runs of hidden systems:
T, run 1 (9 x 48):
[-31 -24 36 19 -48 -1 12 -17 -14 0 -13 16 6 -22 3 8 5 -3 -3 35 18 -30 -32 -42 10 2 -2 15 -6 -30 -9 -28 -10 16 23 7 1 -6 -23 -4 15 15 -22 -18 28 25 -54 -12]
[-37 -26 38 10 -43 -6 20 -21 -11 8 -10 19 11 -14 -1 16 5 -4 -6 42 20 -27 -26 -38 4 11 -3 6 1 -24 -7 -22 -16 15 16 10 -2 -10 -17 3 12 10 -24 -24 28 23 -57 -19]
[-37 -29 39 1 -32 -8 24 -25 -9 15 -15 20 14 -5 -1 17 7 -2 -2 44 18 -25 -23 -33 -1 16 -9 8 7 -20 -9 -19 -20 14 6 11 1 -13 -15 6 9 11 -24 -30 24 19 -59 -22]
[-40 -32 42 -4 -20 -9 27 -29 -13 19 -14 19 15 -1 -4 20 7 0 0 45 17 -18 -18 -22 0 20 -12 4 11 -15 -11 -11 -22 8 -1 14 1 -14 -13 8 9 7 -22 -34 26 15 -54 -27]
[-39 -38 41 -9 -11 -9 28 -33 -17 26 -18 20 20 6 -5 28 8 1 3 44 17 -15 -12 -14 0 25 -16 1 18 -13 -16 -7 -23 10 -12 11 1 -11 -8 15 -1 4 -22 -38 24 7 -50 -31]
[-32 -38 43 -10 3 -10 32 -36 -14 29 -20 20 20 15 -3 26 9 4 4 42 13 -13 -7 -5 -3 24 -18 2 24 -4 -13 5 -28 9 -19 6 3 -12 -7 16 -3 1 -18 -41 22 1 -42 -33]
[-31 -40 43 -18 13 -12 30 -36 -18 34 -19 16 20 24 -5 25 7 4 10 38 12 -8 -3 7 -3 33 -23 0 24 2 -14 10 -30 6 -27 7 2 -10 -1 17 -9 -2 -16 -39 14 -8 -32 -36]
[-26 -35 37 -23 24 -12 28 -36 -14 33 -15 13 20 30 -11 26 8 8 13 34 10 -2 5 15 -6 37 -24 -1 31 5 -16 19 -28 5 -32 5 4 -11 2 18 -11 -6 -11 -41 14 -12 -25 -34]
[-23 -34 28 -27 35 -17 27 -33 -12 35 -18 12 20 36 -15 25 9 5 15 28 7 5 15 21 -5 32 -25 -4 28 14 -15 24 -27 3 -38 5 1 -8 7 23 -16 -7 -8 -39 8 -16 -13 -34]
Q, run 2 (9 x 48):
[-19 -17 0 -36 32 27 30 -4 5 29 -28 28 -12 10 -1 6 10 35 7 25 3 -2 0 3 -13 29 -4 28 18 19 35 65 9 5 -83 17 19 10 25 17 -2 16 -35 31 -23 -27 7 8]
[-19 -18 0 -38 38 26 30 -6 7 27 -26 26 -13 17 -2 6 7 36 7 18 0 3 5 7 -11 33 -1 28 18 23 34 67 12 6 -88 16 18 7 24 15 -4 13 -36 25 -22 -30 8 5]
[-17 -14 -3 -38 38 23 30 -5 7 28 -26 25 -11 17 0 8 8 32 7 21 2 4 6 11 -9 37 0 27 18 23 31 67 11 4 -87 17 17 10 30 18 -4 11 -34 27 -21 -31 13 7]
[-16 -18 -4 -44 41 19 27 -3 5 28 -23 28 -8 18 -4 9 11 32 6 20 0 9 9 13 -14 34 -3 24 19 23 31 67 8 0 -87 17 16 5 31 14 -4 13 -30 25 -19 -34 15 6]
[-13 -17 -3 -42 41 19 28 -3 8 28 -26 26 -9 22 1 9 10 30 9 19 -1 8 11 19 -16 33 -5 22 20 22 29 68 5 2 -85 12 15 7 30 16 -6 7 -28 26 -21 -33 16 3]
[-16 -18 -6 -45 45 14 30 -4 7 30 -23 25 -7 23 -2 6 9 30 8 16 0 8 13 16 -11 35 -5 21 17 26 26 66 6 2 -82 12 13 5 30 18 -5 9 -24 22 -20 -34 16 4]
[-12 -18 -2 -44 47 15 31 -7 4 30 -18 23 -6 24 -2 9 9 33 8 15 -1 11 13 20 -14 35 -7 19 21 25 24 63 6 -1 -86 13 14 2 30 16 -8 7 -21 22 -20 -34 16 2]
[-13 -22 -2 -44 46 11 31 -8 5 29 -20 26 -3 28 -4 11 5 27 8 16 -2 13 16 22 -16 36 -8 16 18 25 20 64 2 -3 -85 14 16 2 27 16 -8 8 -19 19 -20 -34 16 -2]
[-14 -19 -1 -44 47 8 31 -9 4 31 -20 22 -1 27 -5 11 7 30 7 16 0 12 15 24 -16 34 -6 16 23 26 20 63 1 -2 -81 10 11 1 27 18 -7 2 -21 13 -17 -31 19 -5]
Z, run 3 (9 x 48):
[29 -5 4 -2 27 -35 -13 -12 -11 9 12 -24 21 30 -6 9 -7 -22 13 -25 -6 21 22 43 3 0 -27 -33 12 12 -43 -15 -22 -13 27 -22 -10 -6 -5 -4 -17 -24 41 -40 8 -10 18 -23]
[24 -9 3 -4 31 -34 -10 -15 -8 8 9 -24 24 33 -7 11 -8 -20 13 -24 -3 19 22 42 1 2 -25 -33 15 10 -40 -15 -24 -12 22 -20 -10 -12 0 -2 -20 -27 36 -42 8 -9 13 -27]
[21 -5 5 -8 30 -33 -4 -16 -11 12 6 -20 22 33 -7 12 -6 -19 11 -19 -6 19 23 44 -4 3 -26 -34 17 15 -39 -8 -24 -13 15 -18 -8 -9 -1 3 -21 -26 36 -46 6 -13 18 -28]
[14 -7 3 -11 33 -34 -4 -18 -5 12 6 -17 23 37 -10 15 -7 -14 16 -16 -2 20 24 43 -8 7 -23 -36 19 17 -33 -2 -26 -14 11 -13 -9 -10 5 8 -22 -25 30 -45 5 -11 13 -32]
[11 -6 6 -18 40 -32 2 -20 0 14 6 -15 18 37 -10 16 -8 -13 14 -12 -4 20 26 38 -12 10 -19 -36 23 19 -30 2 -29 -13 3 -15 -8 -8 5 12 -24 -25 29 -45 6 -13 12 -35]
[7 -3 4 -23 37 -29 1 -22 -3 17 5 -13 21 38 -13 13 -4 -10 9 -9 -3 21 25 42 -18 14 -20 -31 24 22 -24 7 -26 -15 -5 -10 -9 -7 9 15 -24 -26 25 -46 0 -15 13 -34]
[2 -6 4 -24 42 -29 5 -23 0 18 6 -6 16 38 -11 14 -4 -10 10 -8 -3 20 30 42 -16 18 -21 -29 24 22 -22 11 -24 -16 -11 -12 -8 -8 12 17 -26 -22 22 -44 -1 -16 13 -33]
[1 -7 2 -25 45 -28 9 -25 -2 20 4 -5 17 40 -10 16 -4 -4 12 -2 -5 21 28 44 -16 19 -20 -30 26 22 -20 17 -27 -17 -17 -9 -5 -6 14 20 -24 -21 20 -44 0 -18 12 -33]
[2 -9 1 -26 48 -24 9 -23 -2 21 0 -2 16 42 -14 16 -1 -6 15 -2 0 18 30 44 -19 21 -18 -25 28 25 -17 19 -26 -12 -23 -9 -4 -4 12 23 -26 -19 20 -41 -2 -20 15 -30]

runs to name:
run 4 (3 x 48):
[-27 -40 34 -30 32 -3 34 -28 -12 40 -20 19 15 29 -6 26 10 15 17 33 10 -1 8 11 -5 38 -25 5 29 11 -7 30 -23 4 -54 7 5 -8 7 20 -8 2 -16 -24 4 -19 -19 -27]
[-20 -37 23 -30 40 -5 34 -27 -8 37 -20 19 16 36 -5 24 11 12 15 27 7 5 12 25 -10 40 -22 4 32 16 -7 38 -19 -1 -58 6 8 -7 12 21 -12 -3 -12 -24 4 -23 -11 -24]
[-17 -31 15 -38 46 -8 29 -24 -6 34 -20 18 14 37 -7 24 8 13 13 21 5 9 17 27 -12 38 -23 2 29 20 -3 41 -16 -7 -64 4 7 -5 17 21 -11 -2 -8 -19 -2 -28 -1 -23]
 => T
run 5 (3 x 48):
[4 2 -22 -43 56 3 13 -1 15 18 -5 8 -6 28 -7 4 0 15 7 -7 -9 26 29 39 -22 22 -2 0 21 34 16 54 0 -12 -61 3 7 1 30 16 -18 -4 1 13 -27 -32 38 -5]
[5 1 -22 -41 56 -1 14 -7 12 20 -4 10 0 32 -5 5 -1 12 8 -8 -7 25 30 44 -21 23 -5 -6 22 30 13 52 1 -11 -58 3 5 3 31 23 -21 -9 4 4 -23 -32 31 -8]
[0 1 -17 -36 59 -6 12 -7 10 17 -6 6 2 36 -10 8 2 10 6 -7 -5 23 31 43 -19 23 -8 -11 23 33 7 45 -7 -16 -52 -1 3 1 27 21 -21 -11 5 -2 -19 -31 35 -11]
 => Q
run 6 (3 x 48):
[-11 -22 32 25 -26 -28 -1 -32 -24 0 2 -7 25 6 -9 22 7 -25 5 17 16 -14 -8 -4 12 -1 -16 -15 11 -21 -36 -48 -28 5 53 -8 -10 -11 -27 7 3 -7 14 -61 39 21 -46 -30]
[-16 -21 29 14 -13 -32 0 -34 -20 3 2 -1 24 15 -12 23 2 -26 3 17 13 -13 -1 -1 3 6 -19 -20 16 -14 -34 -41 -30 1 41 -6 -10 -13 -21 12 -2 -10 13 -68 33 19 -42 -34]
[-18 -22 28 8 -8 -32 7 -36 -15 7 2 -1 24 17 -12 23 5 -24 4 20 14 -3 3 6 -5 8 -19 -26 18 -8 -33 -33 -31 -2 31 -3 -10 -14 -18 14 -10 -16 12 -68 31 15 -35 -38]
 => T
run 7 (3 x 48):
[-10 -21 11 -34 46 -15 19 -29 -5 28 -9 6 14 39 -13 21 6 3 13 13 4 11 21 34 -12 30 -24 -12 29 19 -9 30 -21 -8 -39 -1 0 -4 14 27 -19 -15 4 -35 0 -21 1 -28]
[-16 -23 16 -28 38 -20 21 -31 -10 30 -11 6 17 42 -11 26 3 4 10 17 6 10 18 36 -11 30 -20 -10 32 16 -11 24 -24 -7 -36 -1 2 -7 10 23 -19 -12 1 -40 5 -19 -2 -33]
[-13 -25 22 -26 39 -20 22 -33 -13 29 -13 9 20 40 -11 24 7 3 11 17 6 7 16 30 -13 32 -27 -10 34 15 -12 23 -28 -5 -31 -2 -1 -8 8 24 -19 -9 -1 -39 4 -18 -5 -33]
 => Q
run 8 (3 x 48):
[-31 -41 39 -19 14 -6 34 -33 -15 35 -21 20 17 20 -3 27 10 13 14 41 8 -11 -2 2 -3 36 -21 6 25 4 -10 21 -24 8 -40 10 9 -9 1 20 -5 1 -21 -30 14 -7 -32 -31]
[-28 -40 35 -27 23 -7 35 -30 -11 35 -23 20 18 27 -8 25 9 11 12 36 11 -2 3 11 -6 35 -21 6 28 5 -9 25 -22 3 -48 9 8 -5 7 20 -7 -1 -15 -28 9 -17 -23 -29]
[-23 -38 27 -29 37 -9 34 -27 -10 35 -22 18 18 37 -7 25 11 13 11 29 7 4 8 19 -6 37 -26 0 32 11 -7 32 -21 4 -50 7 5 -8 11 23 -11 0 -14 -27 7 -18 -14 -27]
 => T
run 9 (3 x 48):
[45 28 -30 6 19 -6 -31 21 12 -12 22 -30 -7 5 3 -23 -16 -8 5 -54 -22 24 13 27 1 -29 1 -25 -7 18 -10 1 6 -11 20 -18 -3 4 7 -13 -14 -21 31 11 -20 -13 50 11]
[43 30 -26 5 20 -11 -29 21 9 -9 20 -31 -2 5 1 -17 -16 -8 4 -55 -21 26 17 29 2 -22 0 -25 -4 13 -12 -2 3 -14 22 -18 -5 4 8 -15 -16 -22 34 6 -16 -14 51 5]
[46 27 -24 3 19 -14 -31 16 8 -8 22 -36 0 7 1 -17 -16 -10 7 -52 -19 26 20 31 2 -22 -4 -29 -7 15 -18 -9 1 -14 24 -21 -7 2 5 -15 -19 -24 36 1 -16 -12 49 6]
 => Q
run 10 (3 x 48):
[-43 -33 39 3 -23 7 28 -24 -14 17 -21 27 6 -8 -1 15 8 10 -2 51 18 -23 -27 -30 1 19 -5 22 12 -15 6 1 -14 16 -18 16 8 -2 -7 11 8 12 -38 -17 19 13 -51 -18]
[-46 -34 43 -6 -16 6 32 -25 -14 25 -20 24 8 0 -5 19 9 11 2 48 16 -21 -20 -25 0 24 -11 16 16 -10 6 7 -16 16 -27 16 9 -6 -4 14 3 13 -37 -21 16 9 -47 -17]
[-42 -39 40 -12 -5 3 34 -28 -17 28 -23 27 11 9 -3 22 9 14 6 46 17 -20 -13 -16 -1 27 -15 17 20 -7 2 14 -18 15 -35 14 9 -4 -2 13 5 10 -35 -26 15 -2 -44 -18]
 => T
run 11 (3 x 48):
[-22 -38 27 -33 31 2 35 -23 -11 34 -26 23 11 30 -7 23 12 22 10 35 9 -3 4 12 -4 42 -20 16 28 9 3 41 -16 5 -68 12 12 -7 15 19 -7 6 -21 -11 2 -22 -16 -19]
[-21 -35 21 -35 42 3 37 -27 -7 36 -26 22 9 33 -6 23 11 21 14 28 7 2 12 17 -7 42 -19 13 28 17 1 51 -13 3 -70 12 9 -3 17 20 -8 3 -19 -9 0 -28 -5 -17]
[-16 -32 13 -42 46 -2 36 -18 -1 34 -23 22 10 34 -5 21 11 21 15 24 7 8 16 23 -10 41 -15 10 27 20 4 53 -12 0 -70 9 10 -4 18 20 -6 4 -15 -4 -5 -30 4 -15]
 => T
run 12 (3 x 48):
[-5 -16 -2 -37 55 -6 22 -17 2 27 -10 8 9 41 -10 15 6 11 12 8 0 18 27 40 -17 29 -15 -4 27 25 1 43 -12 -9 -54 5 4 -3 20 22 -17 -7 -1 -14 -12 -31 18 -17]
[-6 -14 0 -36 55 -10 18 -19 -1 24 -12 9 11 42 -11 16 5 10 12 8 1 17 23 41 -13 31 -17 -7 27 27 -1 41 -12 -9 -52 2 3 -1 20 22 -18 -10 2 -21 -10 -28 16 -20]
[-8 -17 4 -35 51 -10 21 -22 -3 28 -12 10 13 43 -10 21 6 9 13 9 1 18 26 38 -15 29 -15 -7 32 23 -3 39 -17 -7 -48 -2 0 -3 20 27 -18 -9 4 -25 -8 -28 13 -23]
 => Q
